One turn or mirror swaps these rows in pairs. Which row does each one swap with?
The rows were stretched afterwards, more along some directions than others.
muda: -0.995	0.360	-1.421	0.238	-1.101	-0.453	0.701	0.225	-0.494	-0.948	0.648	1.442	1.373	-0.968	-0.638	-0.635
peb: 2.253	0.191	0.275	0.948	0.597	1.164	1.949	-1.215	2.905	0.180	-0.893	1.118	-0.688	-0.967	0.271	0.696
sude: 0.912	-0.482	0.304	0.508	1.009	1.147	0.039	-0.663	2.194	-1.891	-0.747	-1.125	-1.926	-3.074	0.134	0.539
Davo: 1.291	-1.097	-0.890	2.713	0.280	-0.045	1.407	-0.202	2.623	-1.060	0.773	1.414	2.100	-1.227	-0.022	-0.080
gofof: -0.356	0.222	-0.894	-0.153	0.554	0.845	-1.385	0.176	-0.914	0.789	0.146	-0.291	1.345	0.108	1.131	-1.589
muful: 0.633	0.170	0.514	-0.280	0.273	0.453	0.837	-0.746	1.340	-2.008	-1.051	-0.166	-3.605	-2.059	-0.855	-0.126
simug: 1.492	-0.479	2.487	2.853	-0.466	-0.004	1.543	0.669	0.052	1.824	0.542	1.682	0.037	-0.425	0.081	1.349
viti: 0.669	-0.177	-0.366	-1.523	1.016	1.276	-0.074	-0.842	-0.666	1.798	-1.469	-2.664	0.383	1.303	-0.144	-0.307
dasu: 1.011	-1.572	2.732	1.530	-0.126	0.698	-1.641	0.348	-0.801	-1.506	-0.218	-3.013	-0.710	-1.282	0.280	0.622
ked: -1.326	0.379	-1.426	-1.135	0.306	-0.584	-1.119	-0.752	-0.479	-0.046	-0.055	0.201	2.442	0.668	-0.174	-1.601
puze: -1.249	1.047	-1.356	-2.684	0.330	-0.385	-0.329	2.168	0.320	-0.917	0.330	-1.570	0.069	-0.485	0.841	0.506
gipet: -0.169	-1.466	1.381	2.319	0.263	1.755	0.865	0.397	0.385	-1.091	0.108	1.311	-2.355	-1.903	0.328	1.623
sif: -1.533	-0.439	-1.912	-1.535	-0.025	-1.434	-0.002	0.834	-0.202	-0.851	0.647	-0.815	1.380	0.670	-0.169	-0.427
sulom: 1.186	-1.196	-1.444	-0.397	-0.087	-1.388	0.899	0.416	3.162	0.396	0.439	-2.171	2.637	-0.325	0.235	0.841
Lini: 1.053	-0.942	-0.090	0.888	2.078	1.622	-1.454	-1.237	0.013	0.366	-0.362	-1.736	2.363	0.231	0.665	-0.329
Zamu: -0.379	1.471	-1.005	-2.571	1.099	-0.764	0.901	1.055	1.672	0.750	0.147	-0.619	0.958	0.535	0.950	0.602
badev: 2.133	-0.448	-0.611	2.184	0.244	1.685	2.741	-0.191	2.277	1.596	-0.621	1.046	0.513	0.247	0.375	0.348
Kodol: 1.003	-1.305	0.017	1.891	-0.594	-0.805	0.730	0.657	1.481	-1.442	0.558	-1.270	0.530	-0.858	-0.223	-0.590
mak: 0.584	-0.016	-2.516	0.492	0.646	0.019	1.045	-0.898	0.925	1.733	1.198	2.343	3.687	0.832	0.486	-0.667
menef: 1.478	-1.764	1.113	1.720	-1.404	-1.248	1.085	1.363	0.458	-1.082	1.564	-0.262	0.720	-0.156	-0.633	1.735
Soke: 0.649	0.064	-0.632	-0.931	0.486	0.113	1.946	2.565	1.915	0.388	0.482	-0.467	-0.792	-0.100	2.243	1.403
Kivav: 0.020	-1.159	0.917	2.171	-0.823	-0.050	-0.079	1.977	-1.228	-0.772	1.284	0.545	-0.711	-0.435	-0.282	-0.168
koti: 0.276	-0.671	1.283	0.507	0.647	0.770	1.720	-0.374	1.306	-0.592	-0.199	-0.371	-1.079	-1.638	1.037	3.471
laka: 2.682	-0.782	-0.178	2.024	-1.635	-0.942	1.137	1.097	2.693	-0.438	1.525	-0.145	1.394	-0.139	-0.443	0.254
nen: -0.772	0.873	-0.463	-0.963	-0.426	-0.563	-1.263	-1.318	-1.545	0.075	0.582	0.438	1.735	0.770	-0.519	-0.718
riba: 2.055	-0.095	-0.153	0.469	-0.044	0.534	1.931	3.186	1.933	-1.204	0.673	-0.864	-0.768	-0.187	0.665	2.544
Nem: 0.913	-0.313	-1.028	0.134	1.528	0.897	-0.050	1.421	0.921	-0.281	0.282	-1.157	1.684	0.552	2.372	1.880
dup: 0.136	0.842	-0.960	-0.661	1.284	1.574	1.840	0.495	-0.235	1.156	-0.066	0.794	-0.155	0.724	-0.278	0.232
modef: -0.418	0.186	0.233	-0.298	2.112	1.418	0.741	-1.702	0.732	1.099	-0.532	1.598	-1.585	-1.154	0.328	1.396
tugu: -0.437	-0.201	1.963	-0.246	-0.008	-0.647	0.527	0.138	-1.213	1.497	-0.390	-0.233	-0.131	1.154	0.352	2.286
dob: 2.260	-0.844	1.645	1.231	1.089	-0.130	1.529	0.130	1.855	0.901	0.069	0.543	-1.450	-0.487	-0.230	2.313
visos: 0.061	-0.142	2.003	-0.371	1.464	1.524	-0.273	-1.485	-0.213	-0.998	-1.337	0.075	-2.395	-1.739	1.053	1.644
sep: 1.597	-0.602	-0.892	1.200	0.102	1.353	0.683	-0.499	2.564	0.838	-1.868	-1.520	1.173	0.807	1.557	0.303
Tavov: -1.689	0.609	-1.104	-1.538	-0.663	-0.864	0.929	0.273	-0.159	-0.678	0.805	1.522	0.064	-1.331	-1.077	0.391
Mege: -1.878	-0.199	2.579	1.432	-1.177	0.109	0.329	0.355	-1.762	0.285	-0.718	0.095	-0.716	0.171	0.906	1.651
rebev: 2.418	-0.473	-2.425	-0.323	0.342	-0.967	1.885	0.882	4.288	-0.385	0.776	-1.423	2.200	-0.972	0.383	1.108
Mosi: -0.944	0.960	0.350	-2.433	-0.213	-1.347	1.184	1.200	-0.297	0.742	0.158	-0.404	-1.069	0.933	0.660	1.437
dubip: 0.885	0.480	-2.348	-0.708	-0.408	0.035	2.297	1.970	2.811	0.277	0.541	1.760	0.424	0.018	1.435	1.926

Swapped with menef: mak
Swapped with simug: viti
Swapped with sep: Mege
Swapped with sude: puze
Swapped with Davo: sif

